Each row of A is roughly a mix of the hidden directions of one of 4 groups.
A:
[[-25 -17 -17   5  62  10 -13 -23  42 -26 -34]
 [-79  20  10  15 -24  -6  17 -10   5  18  34]
 [-33 -25  20  20 -46  15 -13   0  13  57 -32]
 [-38 -30  26 -23 -24  48  38  17  29  19   7]
 [-14  62  17  14  16 -12 -16  39  21   7  47]
 [-16 -20 -71   7 -21 -34  28 -18  -2 -25  19]
 [ 17   2  25  37  39 -27  41 -42 -35 -14 -10]
 [ 27  38 -11 -17   8 -37  24 -29  -6  22 -59]
 [ 19   3 -16   6  62 -43 -16  -4  15  23 -46]
 [-55  14  10  30 -14   5  42 -40   5   7  40]
 [-44  23  20  17 -39  13  60 -21 -18  -6 -14]
 [ 13 -40  19   3 -23  13  36 -52 -38  -4 -35]
 [-40 -12  -2  46  19 -12  54  -1 -44  -6  14]
 [-16   6   3  25 -26   6 -26  37  -1 -75   8]
 [ 32  48   1 -30   1 -23 -32 -46   8  14 -37]
 [ 30  12 -39 -45  41   4 -15  32  -5 -44  10]
 [ 17 -43 -51  32   2   0  49  29  -5 -20   7]
 [  4  29 -26  19   8 -41 -20  49   8  17 -52]
 [ 55 -10 -16  -9   0  39 -27  29  10  53   5]
 [ 37  12   8 -50  47 -33  27   8  -3 -24 -25]
 [ 52 -35   2  43  32  -8 -11 -18 -14 -43 -11]
 [ -2 -15  32  70 -21 -30 -32 -12   0 -13  25]
 [-29  17 -33 -16  31  12  40   2  28 -24 -54]
 [ 41 -16   4 -12  36 -42 -15  17 -27   6  55]
 [-48  10  25  61  13 -21  -4  19 -37 -12 -14]
 [-23   6  -5  11 -55  47 -22 -31 -14 -21 -38]
 [ -3 -37 -23  60   3   3 -21 -16 -36   9 -44]
 [-13 -19  46 -49 -10  18  -2  11 -43 -33  31]
 [-51   6  20 -42  -8 -57   4 -22  -8  12 -26]
 [  1  14  -8 -40   2 -48 -26 -10  33  48 -34]
 [-19  13 -14  15  36 -70  -6 -21 -35  -4  25]
 [  6 -61  -1  57  22 -31 -28 -16   3   3   5]
 [-48  35   5  -4 -11   2   4   0  36  67   4]
 [-16   8  -9 -49 -36  15 -21 -23  36  53  -4]
 [ 19 -16 -49 -49  31   5   1  40  -1 -12  36]
 [ 37 -35  -2  24  17  55  -4 -20 -27  37  22]
 [ 57  10  24  -7   0 -11  -2  13   9  54 -47]
 [-66  45   5  26 -35   8 -20   7  18   7  20]
 [-12 -34 -10 -44 -35  12   3  43  47  13 -23]
 [ 10 -11   5 -26 -65  -4 -27  49  12  -6  32]
 [ 28 -10   0 -49 -24   6 -12  55   0 -44 -22]
 [-25  -9  27  50  32   2 -31  32 -46  19   7]
 [-54 -23  59  -6  -6  30  -2  -9   7 -25 -29]
 [-41   3  15 -10  52  37 -11 -31  30 -11 -37]
 [ 18  22  59 -31   6   5  23  10  21 -55  -3]
 [ 31  39 -19 -10  40 -29  34  15  26  41 -19]
 [-22  13  18  48  10  22   5 -23  -1 -42  58]
 [ -7  -8 -51 -14 -11  18  28  31  30 -59   2]
 [-37   3  40 -10  -7  19   9 -36  -6 -11  67]
 [ 27 -42 -37 -38  46  -6   4  -5  32   9  31]
 [-22 -43 -38  22  -5 -35   2  28  -9 -55  -8]
 [  5  24  16   5  10  12 -68   0 -12  58  14]
 [ -5  -2 -53 -31  22  27   1   4  37   3 -55]
 [-30 -28 -10  36   7 -17 -69  14 -24 -23   3]
 [-28 -12 -36  49 -37 -10 -28 -17  21  26 -35]
 [ 38   4  -1   9 -53 -39  29  23 -33  -1  36]
 [-31 -19 -18  43  12 -26 -47 -22 -36 -19 -27]
 [ 13 -31 -44  11  -9   0 -39 -20   7  12 -63]
 [ 46   3 -24 -63  15  14  10 -14  27  33 -12]
 [-38  23  -2  43  39 -34  13 -47  -3   2  25]
 [ 30 -17 -13 -51   3  54  17  30  29 -22   9]
 [-23  18  11 -30   2  -6  53  -6  -8  68  13]
 [-13  13 -57 -47   9  33  17  36  12  11 -27]
 [ 15  54  17 -14  11 -38 -11 -34  -9 -46  29]
 [ -8  31  -7  -2   1  35 -32  53 -19 -32 -44]
 [ 26  -3 -35  53  39 -14  25  -7 -10  -2 -48]
 [  7 -26 -30   6  17 -22 -66  48 -11 -12 -12]
 [ 33  20   3 -22   7   0 -47  70  -2  18  -5]
 [  5 -26 -37 -18  51 -24  37   3   0 -41  30]
 [ -2  36 -22 -33 -32  45 -31  -5   8  13 -49]
 [ 43  18  -4  31 -33 -40  -9  22  29 -24 -41]
 [ 29  -3  33  24 -20  29  -9  27 -17   5 -68]
 [ 16  36 -16  19  32 -15  35 -34  56 -11  18]
 [ 42  -7  23 -29 -39   5  35 -18  -1 -51  24]
 [-61 -21 -21   6   6  59 -13 -20  25  -7 -10]
 [-32 -12   1  58   1  -2 -46 -23  14  35 -28]
 [-19  19  30 -21  -2   5 -18 -39  35   2  66]
 [  2 -34 -17 -16 -27  30 -12  39  36 -13  55]
 [  2  14 -17  37  16  -2 -21 -77  11  17 -26]
 [-13 -18  40  45   1  -2 -59 -21  -8  24  28]
 [ 28  22   5  22   9  42 -28  15  28  13  63]
 [-26   4  28 -33  -7   8  31 -52  19   1  53]
 [  0 -17  21 -14  41 -12  -9 -20 -44  43  50]
 [ 32 -34 -21 -42   8  -4  14   8  -1 -47  51]
 [-19  21   4  52  59  -5  -2  -2 -29 -20 -35]
 [-23  19  40   9  -4 -17  41  -4 -34  47 -39]
 [-33  21  -8  23  13 -26 -23  -8 -42  64   3]
 [-43  17  58  -5  -3  43   1 -38 -14  19  -6]
 [-12 -20 -22 -41 -39  14  44  16  43  -5  30]
 [ 35 -26 -32  26  26  -4  24 -46  12 -28 -39]
 [ -4  18 -31 -38 -34  23  40  50 -14 -15  22]
 [-50  21  29 -38 -19 -36  20  26 -18 -35  -2]
 [ 22  15  40  18  36   3  51  37 -24  17 -27]
 [-42  22  19  18 -26 -17  35 -59 -27   5  10]
 [ 13 -56 -14  -2  -3   6 -18 -39 -27  36 -45]
 [  2   7  -6  22 -22  33   1  79 -32   8   3]
 [-25  -5 -21 -16  45   3  52 -12  18 -53 -11]
 [ -9  55  20 -15   9  -5  17  17  38 -18  57]
 [ 10   0  27 -30  56   6  12 -35  27 -45 -22]
 [ 46  23   7 -16  23  33  -5  11  28  34  53]
 [ 29  38  21  30 -33   6 -22  17 -20 -59  -4]
 [-60  39 -24 -37 -23 -12  -8  -5   7  34  21]
 [  6  37 -17   7 -61  -5   9  38  -9  35 -35]
 [ 34   7 -24   1   9 -22 -24 -14  -3  23 -76]
 [ 12 -43  -6   9  -9  33 -63  -4  21 -24 -34]
 [ 37 -39   0 -10  48 -21 -29 -10  11 -31  42]
 [ 11  -1 -31  23 -16  25   7 -21  37  71   8]
 [-13  10 -18 -26  24  39   5  36  59   1  36]
 [-47 -21  34   8   7 -20  -1  65 -15 -26   3]
 [-13  33 -23  -6  -6 -15 -16  -8 -13  62  55]
 [ -2  -4  -9   0   1 -37  -5 -32  -2 -66 -51]
 [  5 -61  23  11  -4 -20  37   0  16   2  56]
 [ -4 -51 -10  -4 -17 -31   7 -22 -10 -31  62]
 [ 17 -38  17  -2 -26  28 -22  66  19  17 -23]
 [-40 -12  11 -20 -26  28 -50  11  19  37  39]
 [-41  -6   5 -41 -48   4  38  -9   4  46   6]
 [ 51   7   0  40  41 -15   3  47 -30 -14   7]
 [  2 -24  16  27  -7 -49   2 -21 -67 -10 -21]
 [-40  13  15 -34  19  25  36   1 -45  27  35]
 [  9 -60  10 -33  -2   7  -3 -24 -51  -3 -36]
 [-26 -31  36  37  21   6 -15   4 -23 -49 -39]
 [-38  28  -9 -20 -14  42  39  18  22 -41 -28]
 [ 18 -14 -39 -41  13  36 -28  35  42 -15  16]
 [  0  28  30  34 -56  13 -32   7  22   3 -42]
 [-24   6  -9 -29  28  39  20   2  38 -59 -20]
 [-50 -18   6  30   3  22 -31  -1 -27  59   7]
 [-38  -2  19   2  -3  24  -4 -29 -10  66 -42]
 [ 39 -30  -1 -33 -22 -24  15  -6 -50 -45  13]
 [ 40  -9  23  -2 -18  -4  -7 -62  17  13 -51]
 [-12 -14  44  -5   0  56  19  -5  11  43 -42]
 [ -9   7   2  35 -11   6 -45  28 -41 -28 -51]
 [ 26 -43 -21  -4  17  16 -66 -21  34   8  -3]
 [-27  -6  16   4 -18   1 -10  60 -60 -23 -17]
 [-34  17 -28 -27 -24  26  68   0 -15   6 -20]
 [-23  -4 -23 -53 -34 -36  27  23  32   4 -30]
 [-17  24  40 -35  61  27  -5  -8  19 -22 -21]]
One row of each group comes first, with its name. Which group is each row after those in?
[ 49   2  59  -2  -3  -6 -38 -20  24 -35  -2]	<137>
[ -5  15 -51 -13 -13 -61 -35  17  -4   0  31]	<58>
[ 68   7 -10   2  52   5 -13   1   5  -4 -43]	<74>
[ 32  -7  -5 -30  -6  22 -31  -1  23  73  13]	<64>

[  7 -67 -38   8  23  18 -21 -42   7 -18  -7]	<74>
[ -2  13  19 -18 -29  43  16  55  -9 -14  49]	<64>
[ 30 -48  21  11 -29  12 -14  35 -34 -25 -38]	<74>
[-18  18  15 -25   1  53  -5 -18  40 -20 -54]	<137>
[ 61  -7  11   4   7 -41 -49  -2  -5  39  -3]	<137>
[ 10 -17  10 -47  24 -38 -13  -4 -32  33 -49]	<64>
[ 23  -7 -34 -37   9 -36 -17 -20  37  33  44]	<74>
[  0  -3  -7  21 -32  26 -31  75 -27  -2  -8]	<64>
[ -6 -34   2 -28 -22  24  47 -35  29   4  46]	<74>
[-11  42  21  20  21  -7 -28  61 -27  22  23]	<64>
[ 60  16  33  26  20 -44  12  10  21  13  26]	<74>
[-21 -20  -3 -55  10 -19  40  27 -53  -1   0]	<74>
[  6 -45 -10  17  -1  30  15 -21 -45  55 -21]	<64>
[ 27 -59 -27  17 -11  18 -23 -24 -18   1 -49]	<64>
